In the data rows, 500 means zero.
What is the hidden score of each row? Scores go from 0 to 40, and 20 is about the middle. The score is a weighted sum of the row's numbers plus the product of two more (or one squared), each taken from its middle value.
tensor([540, 737, 680, 384, 801, 654, 383, 386, 494, 616, 615, 502, 305, 450, 443, 467]) 18
tensor([647, 434, 362, 620, 642, 482, 445, 386, 481, 388, 499, 502, 497, 579, 496, 552]) 12
tensor([605, 447, 502, 737, 644, 556, 562, 386, 454, 502, 499, 617, 596, 538, 659, 296]) 24
tensor([635, 381, 424, 502, 679, 412, 395, 386, 421, 502, 499, 502, 336, 253, 586, 430]) 19
tensor([616, 482, 483, 384, 589, 534, 396, 501, 426, 502, 499, 502, 422, 363, 366, 375]) 21
tensor([567, 472, 579, 502, 587, 661, 479, 386, 358, 388, 383, 388, 508, 533, 539, 593]) 17
tensor([397, 312, 703, 502, 314, 362, 332, 386, 432, 388, 267, 273, 562, 465, 697, 600]) 25
tensor([336, 401, 707, 620, 356, 288, 390, 386, 421, 274, 267, 388, 185, 558, 490, 666]) 7
tensor([227, 458, 623, 502, 502, 492, 576, 616, 755, 616, 731, 732, 640, 506, 550, 492]) 22
tensor([403, 458, 672, 384, 704, 535, 336, 386, 591, 502, 499, 388, 423, 451, 404, 336]) 15
tensor([418, 328, 760, 384, 415, 302, 469, 386, 263, 388, 267, 273, 309, 328, 433, 658]) 17
tensor([616, 440, 214, 384, 318, 461, 667, 386, 315, 502, 383, 502, 428, 413, 363, 508]) 32
tensor([606, 512, 593, 502, 381, 484, 603, 501, 420, 502, 267, 273, 474, 518, 462, 588]) 18
tensor([597, 378, 557, 267, 573, 690, 370, 386, 527, 616, 499, 617, 367, 391, 457, 397]) 33
tensor([521, 473, 413, 502, 382, 523, 605, 501, 580, 502, 499, 388, 400, 452, 377, 421]) 32
tensor([234, 708, 491, 502, 502, 592, 822, 616, 503, 502, 615, 732, 506, 409, 304, 334]) 11
tensor([641, 654, 655, 502, 537, 474, 397, 386, 470, 502, 615, 273, 471, 511, 459, 350]) 15
tensor([484, 528, 556, 267, 585, 552, 407, 501, 407, 502, 499, 502, 293, 185, 285, 281]) 20
tensor([416, 627, 474, 502, 420, 406, 585, 501, 513, 616, 615, 502, 540, 362, 315, 422]) 19
tensor([533, 532, 206, 737, 528, 373, 535, 501, 523, 388, 499, 388, 432, 584, 616, 648]) 15
tensor([523, 492, 475, 502, 387, 389, 462, 616, 468, 616, 499, 617, 558, 452, 415, 463]) 26
tensor([485, 384, 714, 620, 428, 428, 467, 501, 465, 502, 267, 388, 356, 537, 501, 810]) 13
tensor([663, 526, 414, 855, 451, 504, 422, 501, 433, 502, 615, 388, 670, 559, 464, 327]) 20
tensor([640, 382, 524, 384, 394, 633, 568, 501, 442, 502, 499, 502, 452, 396, 368, 468]) 26
tensor([503, 626, 415, 620, 447, 451, 536, 616, 515, 502, 615, 388, 600, 561, 490, 606]) 12
tensor([467, 586, 473, 502, 493, 447, 400, 386, 418, 274, 499, 502, 486, 494, 625, 537]) 14
tensor([464, 366, 635, 620, 372, 615, 561, 386, 456, 388, 383, 502, 413, 517, 705, 564]) 23
tensor([551, 624, 508, 149, 795, 675, 496, 616, 402, 502, 499, 502, 493, 368, 435, 372]) 38
tensor([489, 374, 432, 620, 529, 576, 392, 501, 551, 388, 383, 617, 472, 674, 675, 429]) 23
tensor([464, 527, 393, 502, 421, 593, 664, 731, 723, 616, 615, 732, 569, 547, 305, 563]) 25
tensor([539, 527, 482, 502, 602, 269, 388, 272, 487, 502, 499, 388, 503, 575, 511, 322]) 18
tensor([654, 442, 478, 502, 416, 260, 641, 501, 427, 616, 499, 502, 548, 513, 371, 449]) 23
tensor([546, 745, 419, 502, 372, 355, 548, 731, 730, 616, 615, 617, 799, 530, 556, 542]) 24
tensor([634, 460, 372, 502, 547, 576, 581, 501, 477, 616, 499, 502, 495, 317, 378, 211]) 26
tensor([436, 463, 589, 620, 472, 437, 211, 501, 374, 388, 383, 502, 469, 538, 688, 474]) 26
tensor([388, 533, 469, 502, 350, 532, 456, 731, 599, 616, 615, 617, 579, 703, 404, 504]) 27
tensor([639, 510, 352, 384, 586, 473, 508, 616, 457, 502, 499, 502, 471, 510, 432, 550]) 18
tensor([691, 468, 712, 502, 512, 392, 331, 272, 446, 388, 615, 502, 374, 692, 409, 470]) 18
tensor([542, 465, 522, 384, 726, 514, 481, 386, 490, 616, 499, 502, 412, 348, 503, 462]) 21
tensor([431, 498, 373, 620, 400, 496, 326, 731, 689, 616, 731, 732, 617, 568, 645, 526]) 29
tensor([342, 691, 457, 384, 521, 398, 675, 616, 410, 616, 615, 732, 544, 423, 416, 446]) 26
tensor([552, 530, 390, 620, 273, 451, 573, 501, 508, 502, 615, 617, 570, 665, 636, 445]) 28
tensor([552, 489, 582, 384, 663, 586, 281, 386, 458, 502, 615, 388, 469, 452, 394, 476]) 16
tensor([433, 526, 520, 502, 533, 578, 561, 386, 517, 388, 267, 388, 500, 551, 588, 647]) 14
tensor([581, 458, 303, 737, 551, 503, 484, 616, 596, 502, 615, 502, 483, 702, 688, 475]) 20
tensor([549, 571, 478, 620, 578, 420, 281, 501, 299, 388, 383, 388, 544, 497, 521, 468]) 18
tensor([405, 561, 407, 502, 337, 451, 492, 731, 856, 616, 731, 617, 607, 524, 411, 511]) 34
tensor([474, 576, 421, 502, 607, 425, 414, 386, 459, 502, 615, 388, 521, 465, 318, 526]) 13
tensor([478, 578, 496, 620, 501, 558, 203, 501, 259, 274, 383, 388, 464, 516, 582, 691]) 11
tensor([673, 421, 406, 502, 436, 359, 542, 501, 513, 502, 499, 502, 339, 446, 475, 703]) 16
tensor([470, 535, 503, 502, 578, 487, 524, 501, 539, 616, 499, 388, 353, 440, 636, 557]) 17
tensor([584, 350, 491, 620, 628, 542, 393, 386, 464, 616, 383, 388, 527, 553, 621, 396]) 26
tensor([418, 542, 420, 267, 467, 470, 637, 501, 476, 502, 499, 502, 330, 286, 388, 326]) 21
tensor([406, 761, 420, 502, 574, 444, 754, 616, 555, 730, 615, 617, 331, 515, 485, 355]) 16
tensor([477, 313, 607, 502, 431, 414, 398, 386, 492, 388, 383, 273, 418, 468, 572, 697]) 18
tensor([378, 645, 592, 384, 583, 450, 393, 386, 580, 502, 499, 502, 413, 490, 499, 337]) 18
tensor([597, 428, 347, 502, 378, 410, 567, 616, 448, 502, 499, 502, 466, 420, 522, 492]) 23
tensor([619, 599, 331, 502, 673, 477, 507, 501, 474, 502, 499, 502, 470, 398, 499, 490]) 13
tensor([649, 474, 582, 502, 454, 396, 553, 272, 383, 388, 383, 388, 594, 628, 602, 537]) 24
tensor([602, 370, 362, 620, 633, 322, 584, 386, 504, 502, 499, 617, 757, 482, 534, 488]) 20
tensor([444, 384, 279, 384, 521, 640, 473, 731, 762, 616, 615, 732, 569, 531, 539, 641]) 34
tensor([546, 308, 599, 384, 719, 521, 511, 501, 392, 616, 615, 502, 299, 474, 438, 393]) 23
tensor([451, 463, 478, 620, 471, 568, 550, 501, 690, 616, 499, 502, 556, 448, 484, 675]) 29
tensor([414, 494, 402, 620, 554, 268, 357, 501, 381, 388, 383, 388, 353, 552, 635, 481]) 11
tensor([598, 397, 403, 620, 385, 542, 419, 501, 502, 388, 383, 388, 503, 531, 701, 625]) 23
tensor([323, 637, 591, 620, 554, 472, 736, 501, 434, 616, 615, 502, 571, 560, 394, 413]) 12
tensor([244, 582, 595, 620, 440, 512, 489, 731, 683, 616, 731, 732, 832, 669, 584, 566]) 22
tensor([539, 670, 463, 267, 446, 630, 428, 501, 411, 388, 383, 388, 355, 242, 434, 412]) 19
tensor([547, 515, 589, 502, 456, 420, 516, 501, 398, 388, 383, 273, 414, 362, 531, 652]) 11
tensor([763, 544, 366, 620, 542, 437, 586, 616, 419, 502, 499, 388, 587, 512, 570, 634]) 16
tensor([608, 647, 490, 502, 403, 539, 511, 386, 531, 502, 499, 502, 415, 605, 474, 515]) 20
tensor([587, 457, 524, 384, 468, 696, 400, 501, 299, 388, 383, 273, 404, 476, 684, 638]) 23
tensor([488, 508, 584, 502, 601, 592, 230, 501, 422, 388, 499, 273, 400, 345, 504, 521]) 11
tensor([409, 664, 400, 384, 762, 533, 362, 386, 480, 616, 383, 502, 292, 355, 425, 283]) 17
tensor([655, 448, 588, 737, 285, 749, 586, 386, 318, 274, 383, 502, 621, 495, 594, 433]) 23
tensor([461, 460, 454, 620, 538, 541, 666, 501, 390, 502, 615, 502, 640, 545, 447, 325]) 18
tensor([603, 526, 390, 502, 597, 478, 467, 272, 477, 502, 499, 388, 360, 442, 493, 427]) 20
tensor([569, 392, 356, 502, 676, 716, 375, 501, 505, 502, 499, 617, 556, 363, 550, 259]) 27
tensor([521, 558, 536, 620, 591, 509, 509, 501, 541, 502, 615, 617, 628, 506, 558, 393]) 20
tensor([563, 533, 561, 502, 468, 449, 512, 501, 386, 274, 383, 273, 359, 399, 543, 732]) 5
tensor([419, 602, 480, 384, 442, 482, 345, 386, 451, 388, 383, 502, 257, 266, 276, 394]) 16
tensor([259, 505, 351, 267, 540, 736, 550, 731, 769, 616, 731, 732, 626, 554, 264, 573]) 38
tensor([519, 339, 630, 384, 270, 508, 449, 501, 365, 388, 267, 273, 463, 740, 639, 711]) 27
tensor([710, 457, 306, 620, 448, 285, 689, 616, 536, 502, 615, 502, 604, 440, 486, 618]) 13
tensor([573, 498, 466, 502, 411, 364, 497, 501, 479, 388, 383, 273, 526, 536, 564, 515]) 16
tensor([295, 774, 518, 502, 285, 381, 652, 501, 677, 616, 615, 617, 558, 816, 495, 518]) 23
tensor([427, 553, 398, 384, 455, 471, 654, 616, 507, 616, 499, 617, 541, 528, 145, 493]) 20
tensor([276, 672, 600, 384, 444, 661, 614, 731, 661, 616, 731, 847, 608, 733, 451, 406]) 27
tensor([666, 423, 322, 502, 655, 644, 452, 501, 527, 502, 615, 617, 480, 464, 522, 466]) 21
tensor([485, 491, 662, 384, 419, 690, 319, 386, 462, 274, 383, 502, 411, 573, 523, 429]) 23
tensor([543, 478, 562, 502, 438, 466, 514, 616, 550, 616, 615, 617, 523, 400, 469, 402]) 26
tensor([410, 295, 572, 620, 396, 512, 578, 272, 518, 388, 383, 388, 439, 554, 534, 507]) 32
tensor([613, 572, 389, 502, 384, 408, 566, 386, 411, 502, 499, 502, 771, 496, 606, 433]) 29
tensor([510, 566, 566, 267, 650, 535, 438, 386, 558, 616, 499, 617, 547, 462, 521, 216]) 37
tensor([632, 441, 454, 620, 440, 423, 313, 386, 400, 274, 267, 502, 490, 504, 691, 552]) 22
tensor([573, 294, 559, 620, 475, 606, 574, 386, 310, 388, 383, 502, 622, 556, 844, 451]) 35
tensor([333, 492, 581, 502, 471, 502, 300, 386, 354, 388, 267, 388, 371, 448, 608, 502]) 19
tensor([643, 473, 490, 502, 659, 491, 268, 386, 578, 388, 499, 388, 344, 500, 514, 393]) 13
tensor([281, 665, 594, 267, 436, 719, 563, 731, 577, 730, 731, 617, 439, 455, 239, 521]) 23
tensor([209, 701, 801, 620, 483, 366, 217, 501, 324, 274, 383, 388, 279, 409, 442, 505]) 6
tensor([759, 432, 443, 502, 569, 265, 642, 501, 539, 502, 615, 502, 614, 541, 363, 524]) 14
tensor([443, 452, 333, 620, 530, 436, 503, 501, 572, 502, 499, 388, 500, 491, 546, 637]) 23
tensor([569, 521, 383, 502, 613, 323, 538, 501, 508, 616, 615, 502, 535, 493, 626, 438]) 22
tensor([507, 546, 557, 502, 360, 298, 322, 386, 366, 388, 383, 273, 580, 366, 416, 608]) 14
tensor([413, 328, 574, 620, 482, 688, 379, 501, 643, 274, 383, 502, 452, 706, 658, 676]) 20
tensor([636, 436, 253, 737, 604, 447, 568, 501, 481, 502, 499, 617, 581, 477, 450, 357]) 17
tensor([712, 362, 570, 384, 447, 391, 457, 272, 415, 388, 499, 502, 383, 264, 654, 567]) 28
tensor([659, 655, 626, 620, 562, 657, 592, 616, 536, 616, 499, 502, 514, 378, 445, 460]) 19
tensor([258, 717, 679, 502, 533, 555, 695, 616, 736, 730, 731, 502, 585, 693, 561, 416]) 18
tensor([550, 497, 306, 620, 539, 560, 467, 616, 561, 502, 615, 617, 556, 702, 608, 543]) 20
tensor([382, 629, 648, 620, 386, 359, 727, 731, 748, 616, 615, 617, 615, 636, 736, 456]) 25
tensor([601, 603, 471, 502, 605, 505, 551, 501, 438, 502, 499, 388, 519, 441, 434, 611]) 10
tensor([605, 469, 360, 384, 659, 597, 395, 501, 438, 616, 499, 388, 254, 370, 470, 441]) 21
